Each row is where one point has got to under a steady rotation. How many steps took it there?
The counts run from 0 to 217.
118 113 115 119 114 138 151 137 151 108 133 107 122 123 130 118 128 119 145 138  93  79 120 119 144 137 120 139 128 147 127 140 147 143 129 164 125 178 134 124 132 133 123 115 148 139 142  87
58
148 159 129 131 158 146 117 127 154 113 147  90 128 127 148 110 145  88 142 145 118 123 153 131 153 123 123 139 153 139 126 117 131 126 154 120 135 163 154 108 118 148 126 121 145 165 118 137
178
144 108  88 110 135 119 129 117 140 114 123 110 127 133 148 115 137 120 152 153 136 105 112 131 119 116 136 129 133 154 107 116 112 132 136 153 120 136 144  78 113 146 117 118 155 147 124 149
139
130 145 112 121 116 115 120 124 113 109  93  77 140 111 152 145 115 154 139 133 106 113 141 144 151 139 151 130 111 139 143 142 126 159 118 138 101 145 136 121 106 133 116 117 107 132 147 149
112
120 159 142 112 150 140 108 130 132 109 117  93 128 141 143 118 131 137 131 123  76  95 140 131 148 119 102 144 126 139 141 152 149 140 140 149 104 145 147 141 112 143 124 118 125 128 122 129
72
122 117 102 108 125 111 137  92 137 128 111  98 127 117 151 124 143 120 140 146  99 109 154 133 137 126 131 125 111 106 106 110 112 144 126 137 110 151 163  93 119 124 120 107 142 135 138 150
134
103 112 110 162 131 124 137 140 124  96 121 109 118 127 160 126 129 128 134 146 144  96 139 126 135 125 133 145 123 147 140 151 115 138 113 146  93 158 140  90 122 162  95 115 139 129 126 135
152
112 123 105 152 129 123 108 157 112 102 140  97 141 122 141 137 133 122 153 136 126  97 139 126 132 123 135 137 147 143 135 150 115 136 102 137 105 134 126  82 127 165 109 118 116 138 138 143
2
118 115  99  99 134 136 101 147 127 138 140  93 140 122 107 139 120 124 159 139  79  94 120 125 132 116 102 133 136 142 116 116 139 124 151 136 119 128 129  96 130 145 134 118 122 140 113 124
212
123 138 135 110 128 135 126 129 111  98 125  96 160 119 141 129 141 143 134 160 102 107 133 139 140 130  99 157 112 136 140 163 125 135  98 151  98 150 133 138 131 140 121 105 118 130 143 128
88
108 145 145 134 128 172 113 143 144 113 158 110 140 109 123 136 128  99 147 144 108  86 150 110 141 131 121 135 125 153 117 133 112 119 146 133 110 130 141  94 116 139 107 125 131 147 116 133
191
112 149 142 111 125 158 132 149 152 120 157 102 151 104 129 137 124 107 145 136  89  99 141 107 154 133 124 127 127 146 121 125 122 137 136 129 126 152 144 106 133 133 120 113 132 144 141 124
199
150 129 122 107 135 136 109 148 122  94 129 103 136 143 138 116 120 135 154 144 121  95  99 128 133 123 120 150 137 176 145 149 146 136 137 165 112 137 119 130 109 153 121 115 125 142 122 120
75
143 150 129 123 143 141 122 112 148 116 133 110 143 146 132 112 121 122 132 142  94 120 111  97 122 118 107 144 129 149 127 126 127 125 144 139 114 168 151 125  93 143 117 121 158 157 123  97
52
127 132 119 111 149 150 114 136 151 115 152 105 118 132 144 114 137 104 147 146 109 105 148 134 140 131 114 133 148 149 128 105 124 111 166 129 125 143 136 102 131 145 132 112 134 155 112 146
179
153 144 107  97 130 126  94 104 105 109 119  92 140 110 132 125 140 140 162 172 124 123 128 161 141 133 120 142 114 131 139 113 120 122 123 139 109 119 159 122 105 139 130 123 113 128 132 147
109
106 150 124 134 132 156  97 121 152 126 138 109 128 127 123 129 120 121 139 120  88  86 146 106 131 132 112 125 131 142 124 129 102 137 163 149 106 145 142 100 105 131 116 127 140 141 116 111
41
150 128 126  86 112 129 141 139 135  90 127  99 146 128 146 123 120 139 148 145 112 113 117 142 145 141 141 137 128 150 135 141 137 138 122 146 127 162 124 138 121 127 139  97 122 154 149 123
91
122 128 106 114 145 130 100 160 110 129 131  80 158 126 114 151 127 129 151 146  82 109 118 128 134 111 105 141 136 138 119 137 136 137 133 149 106 125 131 115 127 152 119 129 120 134 120 123
213
115 130 110 130 113 117 136 130 108 106 107  93 153 106 146 141 122 159 142 158 117 115 125 127 132 138 140 140 105 141 130 148 112 146  98 141  85 143 144 108 110 142 104 116 116 128 148 147
120
127 122 118  83 127 138 109 128 124 107 116 104 162 123 142 132 131 141 138 144  82 101 126 139 132 130 104 150 132 138 123 151 121 138 124 146 111 115 107 111 126 136 135  97 115 152 144 162
95
120 116 130  94 126 145 115 137 118  88 116 111 158 119 141 140 131 149 148 165 105  95 120 137 136 141  98 158 122 141 137 153 116 119 123 156 102 136 114 133 125 144 137  96 113 129 137 134
87
151 131 104 119 135 129 130 145 128  96 114  95 133 134 139 116 133 133 151 146 114  92 111 131 134 123 118 145 137 166 137 150 162 137 126 177 120 163 131 135 128 149 122 127 132 142 130 105
67
 96 112 130 131 135 146 139 128 142 107 138 124 134 135 150 120 134 102 126 138 119  84 148 110 125 132 120 138 129 145 117 145 100 125 130 135  97 136 135  79 118 146 106  99 157 147 126 149
159
132 135 123 130 113 133 138 144 146 125 146  84 146  99 116 129 140 101 159 139  90 104 147 124 150 140 120 129 119 142 111 121 143 147 129 130 131 165 144 113 139 133 122 133 125 131 135 102
207
139 144 123 140 149 136 136 142 149 104 135  96 147 137 166 104 138  99 131 145 123 123 131 112 144 117 114 146 151 137 119 147 121 129 123 131 120 153 146 103 121 155 100 117 155 160 131 134
169
107 114  93 132 123 118 136 117 136 116 117  98 113 127 166 129 146 124 142 143 119  89 157 143 135 129 139 118 120 130 113 126 124 142 125 153 107 151 154  86 128 141 116 117 146 125 130 143
143
114 122  98 135 137 127 115 134 138 121 139  97 108 136 136 137 110 137 142 141  94 111 123 138 127 129 131 119 144 135 134 102 118 127 155 151 116 178 146 102 113 129 136 116 129 144 121 107
38
112 122 123  88 123 124 120  96 142 116 121 111 144 116 141 134 130 124 137 150  94 109 142 122 126 126 122 136  98 122 108 106  93 129 123 125 100 124 152  94 107 136 121 115 144 141 140 157
126
143 134 116 126 132 126 148 134 142 113 126  89 135 133 149 114 114 132 136 135  99 104 115 110 140 124 123 141 137 146 133 139 153 146 131 156 123 185 130 139 129 136 122 109 145 150 136  95
59
136 113  82 115 132  96 141 119 121 113 112  93 130 135 150 136 131 134 140 167 121 138 117 136 127 121 137 139 129 124 122 103 129 130 106 135 119 161 153 104 117 142 117 114 133 138 150 149
132
149 148 131 112 144 138 119 137 135 121 159  90 169 123 121 124 129 109 156 161 105 128 115 109 129 120 104 149 130 140 123 118 129 127 135 119 129 146 147 124 118 148 119 130 137 159 117 114
202
115 119  92 133 130 120 120 106 127 123 112 104 118 125 144 122 158 124 143 157 125  99 166 151 139 128 121 127 109 119 106 116 116 139 119 149 109 143 171  95 124 145 112 125 138 121 123 147
142
163 146 122 100 107 134 105 120 137  97 120 106 151 115 134 120 141 116 168 138 121  96 131 135 143 138 148 130 128 157 112 139 115 135 148 142 119 112 128  97 116 145 121 124 128 147 130 149
106
137 132 102 128 119 115 144 107 126 106 107 101 163 112 143 118 145 122 154 158 126 128 123 119 135 118 133 142 108 132 115 139 111 149 107 127  99 127 149 100 113 148  92 129 144 138 145 138
129
114 101  98 126 147 123 136 134 139 110 144 105 116 138 163 125 137 121 119 167 122 120 130 141 137 133 118 141 138 133 137 120 118 108 124 141 122 177 137 105 120 152 124 100 140 150 135 138
164
143 137 117  96 145 142 102 135 137 128 148  89 151 131 102 131 130 106 160 147  81 109 132 131 137 128 110 130 137 140 118 102 135 116 151 130 132 138 155  92 113 136 131 123 131 145 115 123
211
137 148 111 136 138 116 132 113 141 116 116  87 122 149 165 111 133 121 139 129 125 112 155 124 143 111 150 126 137 139 128 133 135 157 119 129 114 156 158 109 103 144 100 130 149 135 133 146
145
131 123 116 110 132 149 117 139 140 126 161 103 156 115  99 129 133 108 161 163 102 111 121 119 129 129  95 141 129 141 109 100 125 106 135 129 131 145 145 104 123 149 131 123 130 140 114 115
203
 98 130 128 133 144 144 120 109 142 114 137 122 134 138 155 125 146 107 126 140 108 108 162 113 133 128 108 135 123 124 127 123 108 121 124 130 103 139 158  94 103 139 116 105 153 146 129 152
158
122 130 130 130 130 160 122 163 140  96 155 108 144 106 131 128 117 116 149 152 125  98 114 105 135 135 125 144 137 162 133 144 118 119 142 140 118 143 122 100 124 156 106 129 127 159 124 126
192
117 134 106 129 162 116 101 109 121 117 116 106 133 154 153 121 139 131 132 147 122 116 143 127 125 103 110 138 120 127 131 118 113 121 127 142  91 128 159  93  98 161 107 119 139 136 115 157
149
123 127  92 168 130 134 113 138 127 114 128 104 136 114 136 139 129 121 155 132 110  89 119 126 132 131 122 132 152 142 125 136 118 148 137 159 108 154 123  93 131 149 111 125 135 138 118 104
34
134 129 110  76 115 131 119 117 127 112 119  89 125 108 142 127 148 127 148 144  91 100 149 161 152 144 124 131 126 131 119 115 124 137 142 146 123 133 136 120 128 121 151  99 110 140 144 154
102
130 121  95 115 132 105 135 101 133 121 110  90 135 128 154 123 146 137 134 165 106 132 140 140 139 118 122 133 112 110 117 105 126 136 112 130 106 157 168 113 111 131 117 123 139 127 147 151
133
106 115 110 140 135 132 144 150 136 102 138 117 140 134 159 118 133 121 124 149 138 100 128 105 134 122 127 144 129 145 131 158 116 125 114 146  98 150 119  86 118 159  97 110 154 154 130 144
160
151 143 131  85 128 124 127 123 132 102 131  80 150 130 149 117 122 137 140 160 100 129 115 139 144 139 128 148 129 139 139 125 135 129 116 124 122 162 141 144 104 127 142 100 122 154 151 139
92
